One turn moves every row onto another: examples first, then more rows asked
z431: [ -9  -6  61 -24  15 -39  12  -5 -15  -2 -13   1  -4   9  24   7  17  26
 -14 -16  38]
z317: [-11  12  59   3  18 -21 -25  15   3 -10 -13 -19  28  10  15  -7  26  30
 -31  11  49]
z376: [ 28   0   0  13 -10  12  21 -17  -4 -30  57   4  17  -5   1  16  30  20
  35   0   6]
z525: [-37  25  -3  -3 -11  19   2   0  -4  23 -16 -16  -1   1 -30  14  29  19
  32  11   7]
z50: [ -3  -2  57 -25  18 -46   1   0 -18  -6  -6   2   1   9  27   4  25  19
 -23 -15  43]
z434: [-23  40 -26  -7   1 -11 -20  17 -14  14   5 -25  10  -6 -23   2  56 -12
   2   9  25]
z303: [  5  -4  -8   2 -23  13  46 -10   1 -15  31  -9   0 -12 -13  25  18  18
  38  -9  13]
z544: [-23   6  63   2  11 -11 -11  11   7  -3 -26 -19  20   9  10  -1  15  37
 -21  10  43]
z804: [  3  -3  65 -17  21 -42  -3  -4 -17 -12   4   9   6  12  32   2  25  27
 -18 -11  36]
z472: [ -3  -7  70 -17  17 -33   5  -9 -15  -7  -5  11   2  12  27   6  18  35
  -9 -11  32]
z503: [ -7  20   2   6  -1  21  34   9  11 -14  10  11  24 -10 -17  31  19   5
  54   5  -9]
z613: [-12   8  70   8  16 -13 -21   7   4 -10 -16 -13  27  13  13  -5  21  40
 -20  12  41]
z808: [ 17  23   6  14  13  12   7   9   5 -31  40  21  42  -5  -2  21  38   2
  43  10 -12]
z185: [  7   5 -28  -6 -20 -10  38   5  -6 -16  35 -20   2 -17 -13  18  33  -8
  18 -15  29]
z511: [ 11  32 -20   1  13 -11   4  27   0 -26  37   3  37 -16  -8  17  51 -26
  20   3   9]
z967: [-21  11  55  -1  12 -22 -15  18   3  -2 -24 -24  20   8  11  -5  22  27
 -31   6  52]
z607: [  4  39  -2  10  13   0 -48   3 -17  -6  37  -2  28   4  -4  -5  64  10
  10  23   7]
z919: [ -9  26  20  16   2  32 -25 -16  -6   3  15   7  19  11 -14   7  35  39
  40  25 -10]
z703: [-13  24 -23  -8  -1  -3  34  27   4  -9   6  -5  18 -19 -23  27  32 -22
  32  -6  10]
z632: [ 29   7 -21   4  -6 -11  14   0 -10 -32  61  -8  18 -13   1  10  47  -4
  14  -6  23]

z525 turns into z434
z185 turns into z632
z511 turns into z808
Now these:
z967 turns into z317
z804 turns into z472

One turn moves every row onto another: examples first, then more rows asked
z236: [-21  15 -16 -51 -48 -48  37 -10  -1  -8  35 -18 -19 -18 -79 -32  -5 -22
  -6 -20  -6]
z11: [-23  20 -19 -25 -59 -55  25 -11   7 -22  58 -25 -29 -13 -76 -50 -17 -10
 -12 -37  24]
z96: [-17  11   6  50 -70 -67 -11   4   2   0  15  -4 -19 -13 -55 -45  -5   4
  16 -44 -34]
z60: [  7  28 -22  -6 -53 -12  29 -19   4  -3  31 -31  -7  -3 -23 -33 -17  17
 -50 -21  27]
z918: [ 32  38  12  48 -67 -18  -6  -9  23   8  45 -21   8 -16 -53 -65  12   7
  -5 -34 -39]
z48: [-29   1  -3  28 -75 -25  67 -20   8   3  20 -20 -18 -36 -24 -30  -9  18
  24 -44  18]
z599: [-28  17   1  51 -52 -24  61 -32  15  -5  50 -13 -24 -56 -23 -23   7   6
   1 -27  17]
z652: [ 13  19 -24 -30 -52 -10  37 -17  -4   4  15 -23   2  -1 -23 -21 -16  11
 -39 -12   9]
z148: [ 34  27  14  28 -70 -15   5  -7  11  12  19 -17  12  -9 -53 -61  14   6
  13 -31 -54]
z845: [  8  29 -21 -11 -37  -8  32 -20   1  -4  34 -22  -2 -15 -21 -15  -9   4
 -56  -3  13]
z311: [-10  26   7  63 -56 -69  -7  -5   7  -3  34   4 -22 -30 -56 -29   7  -7
   0 -26 -45]
z424: [-26  10  -2  17 -45 -22  76 -30   0   5  20  -8 -14 -57 -27 -10   8   0
  17 -16 -12]
z256: [-17  29 -17 -25 -37 -54  25 -21   7 -20  69 -15 -24 -34 -78 -27   3 -25
 -24 -11   2]
z844: [-15   9  10  42 -54 -67   1   1  -5   7  10   5 -11 -27 -60 -20   7  -9
  16 -23 -60]
z678: [ 30  36  13  35 -52 -14   2 -16  13   6  34 -14  13 -25 -54 -48  20  -6
  -2 -15 -63]

z60 turns into z652
z236 turns into z256
z844 turns into z311
Now these:
z48 turns into z424
z678 turns into z918

One turn moves every row onto another: examples first, then more rows asked
z558: [ 27 -15  19  29 -12  -6  15 -13   6 -18  18  53  -4  -1  14   7 -27  55
 -28   4  -1   2]
z165: [ 29 -10  -2  32 -45 -34  34   8 -26  16  14  49  32  26  -6  -2  28  13
  13 -25 -26   0]
z510: [-10  25  -5  27 -25  -5   8 -41 -34  -7  41  74  54   3 -53  11   3  17
 -34   1 -13   1]
z612: [ 38  -8 -15  26 -43 -23  27  12 -18  19   2  55  34  24 -17   6  27   7
  16 -21 -32  -2]
z726: [  4  -2 -18   7   8  -4  -9  24   3  17  26  44  52  20  -4   9  30  56
 -27  16  24  31]
z902: [ -1   2 -37  28 -23 -10  20 -12   4 -28  -3  43  25 -11  -6  13 -41  55
 -10  22  20  -5]
z77: [  4  10   7  22 -43   8  34 -16 -40 -11  20  56  17 -17 -15  -3  -6 -14
 -53  16 -18  15]
z667: [ 26 -27 -13  16 -35  -4  33  -2 -61  -7  -8  47  16  26  -2  -2 -23  47
  -6  23  11  50]
z354: [-18  19 -16   4  15  -2  36 -38 -36   8   2  75  59 -15 -22  27   9  16
 -23  14 -32  22]
z690: [ 29  20 -35 -14 -46  -8  41 -15 -46  12  19  28  55   4 -38   2 -28  47
 -10  -4 -20  16]
z412: [ 16 -38 -29  12  -2 -22  33   9 -25 -27 -12  90  35  24 -26  47  -9  37
 -52 -16   0   2]
z833: [ -2   6 -21  26 -14 -10  28 -10 -47   6  11  23  45  -7  17  11 -40  55
  14   0  17  10]
z122: [ 29 -15  -7  31 -38 -15  26  12 -30  18   3  44  32  29  -9   3  26   7
  22 -15 -27   1]
z247: [ -6  15  22  25  -5 -14  22 -19 -56 -12  21  75  46 -23 -13  12 -15  12
 -64   8   0  16]
z397: [-10  13  11   6 -16   1  42  -9 -44  -2   5  61  48 -16   3  -7  10   8
 -44  42 -12  45]
z17: [-23  23 -27   8 -35   9  29   4 -51  -5   9  52  53  31 -35   8 -22   6
 -38  23 -13 -14]
z859: [ 30 -12   5  33 -43 -28  41  11 -22  22   1  41  32  29  -7 -12  23  13
  10 -24 -18   8]
z245: [ 14   9 -24  -9  -2  -2  36  -3 -15 -11   4  36  88 -13 -24  32 -21  25
  -3  32   0 -18]
z274: [-32  16  -9   5 -31 -17  17 -45 -36  16  10  59  40   4 -25  -2  -2  56
 -48 -15 -20  21]
z598: [  8   3 -13   0  16   5   3  29 -10  15  20  32  52  25   3  -2  20  54
 -38  14  27  23]
z527: [  9   3 -27  -5   7   1  -2  30 -13  13  31  34  50  25   4   6  26  52
 -32  16  20  22]
z422: [ 22 -31 -23  18 -11 -12  28  16 -29 -21  -5  94  31  33 -29  44 -17  46
 -51 -24 -10   6]
z846: [ 16   0 -14  -1  17  -5  -9  25 -12   7  21  38  50  18   0   6  23  56
 -34  15  29  32]
z7: [-10  14 -27   3 -37  27  45 -14 -23  10  41  56  50   8 -27  24  -7  -5
 -36  18 -27  29]
z903: [-42 -10   2   8 -19   3  39 -23   0   5   2  56  65  -4   6  34   6   5
 -22  14 -20  -2]
z831: [ 14 -13  -1   1 -32 -19  35 -47   5 -12  23  52  63 -20 -31  34 -15  56
 -21 -11  -8   3]
z962: [ 23 -38 -15  20  -1 -14  34   7 -24 -25 -17  78  34  30 -28  38 -16  36
 -53 -22   5  -1]
z203: [ 12  -6   4  43   8 -35  28  28 -28  12   3  58  45  -8   8  12 -36  23
  -3  27  23  10]
z651: [  3  -9  -7  24 -49  -9  61 -16 -16 -27   4  57  45  10  10  11 -38  67
  12  10  -4  21]
z946: [ 17   3 -19  -4   1   1  -8  21  -7  15  29  50  65  26  -5  14  35  57
 -21  15  19  23]
z842: [ 40 -11   3  23 -38 -25  35  17 -19  18   6  44  32  23  -1  -4  25   8
  15 -16 -29  13]
z344: [ 29 -35 -15  20  -9 -23  25  15 -26 -24 -10  87  29  25 -33  41 -20  32
 -52 -23   2   4]
z887: [ 26 -32 -35   9  -5 -13  19  11 -28 -13  -3  90  43  24 -33  52 -12  39
 -50 -28   1   5]

z962 turns into z598
z558 turns into z203
z946 turns into z612
Now these:
z412 turns into z527
z274 turns into z903
z651 turns into z902
z344 turns into z846
z247 turns into z397
z245 turns into z690
z7 turns into z510
z726 turns into z122

